rotation ticks, each row followed by its count of ticks:
The counts run from 0 to 738.
[ 85 122  82 133 114 165 151 183 117 111 132 122 132 152 135 133 102  86
 111 167 103 149 129 177 160 108 132 109 166  78 139 114 123 136 151 124
 166 100 138 145 134 168 106  73 114 111 131 149 145 146 149]
221
[105 133 140 132 113 122 154 115 105 122 123 117 149 105 176 129  99 122
  87 127 116 144 171  90 130 112 150 155 120 123 129  99  95 149 102 163
 124 121 141 186 137  94 128 187  71 149  87  96 100 170 144]
736
[134 131 108 121 167 130  92 120  98  99  95 108  97 159 181 143 162 136
 129 148 126  86  82 135 154  90 153 116 143 160 119 142 156 155 135 139
 136  64 135 128 103 119 129  65 140 122 140 112 124 100 131]
360
[107 116 114 102 135 190 125 162 128  75 161 137 139 169  79 139 141  95
 103 102 131 154  82 122 107 118 101 143 155 174 126 113 111 104 143 154
 111 113 163 129 143 164 133 116 121 139  96 155 101 156 180]
235
[115 142 129 124 111 114 153 123 118 125 128 116 142 119 178 138  94 112
  95 123 100 140 166  81 127  99 150 157 126  97 113 107  85 161 108 160
 129 112 144 171 122 104 114 168  77 127  65  95 104 162 142]
735
[136 157 116 154 168  95 142 120  95 128 136 113 131 135 180 155 138 157
 165 153 159 121 143 109 179  97 133 134 106 105 153 150 111 179 100 103
 140  92 138  89 136  99 138  67 150 125 147 117 130 130  82]
564
[139 130 108 147 137  97 182 144 113 108 118  84 131 123 173 120 168 110
 107 154 156 109 139 167 116 124 152 116 164 109 112  85 160 102 140 142
 154 119  82 183 144 120 114 186 102 152 168 132 125  98 108]
210
[136  88 117 122 159 147 149 136 160 165 151  99 109 151 117 166 139 139
 150 111 124 114 150 116 120  94 128 174 181 111 174 106 116 131 138 127
 176  87 152 179  92 116  90 119 141  89  96 150 136 159 137]
298
[188 131 114 128 162  94 169 152 126 152 140  79 140 136 100 147 165 139
 131 115 168  97 109 114 110 115 113 182 187 129 166 148 151  94 133 133
 134 112 130 149 136 132 134 154 137 123 156 173  72 105 123]
483
[ 86 139 111 126 155 151 101  90  78 138 124 119 145 110 123 116 122 139
 134 176 165 141 130 146 191 112 150 131 108 125 154 158 123 152 108 120
 124  90 134  81 154  94 159  99 131 194 150 114  96 109 112]
557
[109 133 102 134 112 119 163 179 123  99 183 122 135 154 169 150 111  94
 112 122 123 139 145 108 116 102 116 150 156 148 109 112  87 140 132 147
 135  97 183 138 145 151 113  76 121  98  93 144 127 172 157]
229
[110  81 122 112 122 166  52 140 102 146 101 133 142 149 144 140 106 113
 110 143 109 140  86 122 147 111 128 140 149 115 125 167 104 130 108 163
 133 105 132 172 107 156 147  70 136 126  82 128 112 190 166]
151
[141  90 129 146 182 108 159 113 155 140 151 107 122 134 124 137 175 172
 138 105 204 103 129 127  88 110 126 136 179 166 181 111 145 110 102 121
 132 114 126 144 145 118 124 150 159 135 126 147 114 116 107]
94
[119 157 104 145 155 119 117 114 131 126 132  98 155 142 179 140 170 112
 150 143 170 163 148  85 105 140 135 165 142 126  84 122  89 120  95 138
 146 150 103 152 171  93 150 111 117 221 142 117 128 119 127]
635
[122 123 118 150 151 116 121  99  92 112 126  89  98 125 193 129 166 162
 134 157 179 119 150 116 153 120 122 131  87 175 114 110 124 132 112 138
 130  76 131 132 142  87 158 116 137 163 187 125 130 143  75]
364
[138 142 159 133 131 101 101 125 149  86 131 112 118 170 176 149 100 150
 126 123 153 150 145 104 130 136 127 129  83 134 146 155 113 155  72 111
 158 113  97 130  96  98 122 117 129  95  78  77 120 152  97]
580
[135  77 157 127 154 153 136 108 135 154 131 158 164 126  96 122 135 122
 105  99 121 132  83 115 116  95 130 128 144 103 174 121 117 133 135 175
 100 140 139 196 142 126 155 176 119 133  91 140  98 174 171]
537
[161 168 153 121 161 150 161  87 112  92 106 144 167 131  94 139 137 137
 164 133 144 115  72 121 158 112 131 109 122  96 172 112 126 139 166 161
 122 136 105 175 136 153 114 180 101 118 172 127 108 131 103]
257
[107 113 119 122 131 156 146 145 118  85 180 126 137 141 110 127 134 110
  77 124 154 177 128 115 102 136  91 150 109 180 132  89 114  91 132 172
 110 129 159 146 169 131 141 137 105 165 118 152 115 194 147]
233
[146 175 167 139 113  63 135 138 152 102 145 101 150 154 166 133 105 112
 109 126 174 150 153 125  95 176 129 114 107 134 110 153 126 102  97 144
 147 163  72 145 126 108 141 163 104 112 103 100 107 126 104]
193
[117 110 124 145 122  75 165 170 150 141 167 129 145 142 163 132 125  84
 111 108 167 123 119 157 102 125 135  89 172 141 139 148 115 125 155 174
 122 118 142 157 142 131 138  78 169  76  81 156 131 149 162]
616
[118 143 142 140 165 140 177 142 157  70 157 117 104 173 141 134 181 116
  99 108 126 112 134 125 103  89 137 107 147 167 122  72 164 146 150 122
 115  89 146 123 126 114 117 169 114 104 115 139 126  75 134]
514
[117 170 156 122 108 137 141 126  78 121 125 111 152 121  86 117  58 119
  83 165 120 144 145 148 172 139 115 131  67 113 168 174 129 133 132 144
 139  98 133 102 127  91 146 156  87 136 126 119  63 147 111]
270
[127 108 102 115 114 157 111 146  89 130 110  88 148 119 110  99 105 151
 112 167 181 150 145 126 120 158 104 152 124 128 112 150 132  96  81 115
 143 109 101 118 149 186 174 175 105 152 154 117  71 148  93]
674
[118  94 105 123 151 143 134 140 100 125 133  81 121 122 110 115 122 171
  95 150 155 143 161 146 140 144 109 179 134 112 166 137 158 109  73  89
 155  96 109 100 138 105 138 167 117 173 138 129  77 119  97]
286
[ 93 152 156 113 159 167 100 123 163 119 129 147 131 180 100 132 145  76
 115 127 106 151  99 163 141 104 156  75 131 134 137 138 148 154 161 135
 115 130 129 134 106  86 159 113 126 126  89 132 124  75 186]
119
[107 108 119 165 117 114 143 169 117 121 170 103 139 139 129 123 121  93
  81 144 155 169 142 176 143 160 112 110 112 103 147 127 127  89 155 164
 126 148 116 163 163  76 163 128 132 168 151 159 144 176 132]
419
[ 91  87 150 114 151 194 129 104 169 106 156 138 120 150  77 135 135 129
 118 115 133 137 120 165 128 119 120 112 143 140 203  82 135 103 158 155
 158 116 129 182  93 117  77 147 128 125  95 130 139 150 146]
304
[172 124 135 147 146  89 157 153  96 101 141  69 101 126 126 121 156 155
  67 124 153  90 130 126 116 126 108 163 135 169 154 128 162 108 114 141
 113  87 128 125 137  83 151 186 127 134 131 154  67 111 114]
280
[136 168 139 165 125 120 140 112 121  89 126 112 151 155 185 151 124 122
 135 155 135 150 149 102 152 131 108 117  65 114  89 102  89 129 151 157
 135 124 118 170 136  95 153 136  92 125 159 117 153 189  91]
651
[ 86 149  96  99 130 181 113 157 123  78 150 138 157 160  96 139 110 106
 119 125 135 177 120 116 117 113 122 150 147 148 105 140 107 135 113 112
 128 117 158  93 140 188 126  77 113 151  92 125  93 139 162]
237
[131 192 126 135 146 118 136 131 122 108 159 115 155 148 137 151 127 130
 137 124 131 151 151  48 120 110 129 190 112 145 109 134  94 162  87 124
 112 122 165  90 153  97 149 115  96 168  91 115  78 130 139]
44
[ 97 116 131 127 123 128 126  85 133 131  93 102 126 130 182 107 122 147
 140 153 172 120 171 155 120 134 173  84 128 132 105 119 141 146  90 109
 163  95  76 143 107 141 137 175 114 119 130  69 117  83  84]
596
[122 145 158 157 155 121 164 122 138  73 134 131 127 160 161 112 180 111
  94 114 132 119 104 138 127 100 151  69 131 143 113 116 167 162 134 145
  91 124 104 137 153  71 170 161 134 142 123 125 131  68 137]
125
[108 110 145 104 118 144  74 108  86  77 104 133 130 120 165 115 111 147
  90 138 171 141  89 140 121 139 142 102 109 171 148 138 147 122 104 171
 130 118  92 169 125 137 112 113 116 166 127  91 113 178 130]
155
[112 139 112 143 115 123 175 182 132  81 171 119 126 159 167 149 126  80
 106 120 119 136 124 125 111  99 118 136 168 160 125 103 108 139 154 164
 120  93 169 151 144 155 100  71 125  93  97 154 135 175 155]
228
[115  95 126 144 158 173  95 114 117  94 130 125 117 159 129 122 131 179
 145 165 183 158 124 148 162 147  93  97  75 125 155 121 144 126 114 108
 153 101 106 134 141 139 155 125 144 134 165 128 143 160  68]
372
[109 129 119 128 132 121  90  79 101 124 123  99 125 118 182 125 144 145
 133 144 202 126 148 117 116 137 145 131 109 212  85 127 106 104 126 172
 133  96 132 150 135 119 151 110 123 164 158  96  97 156 111]
162
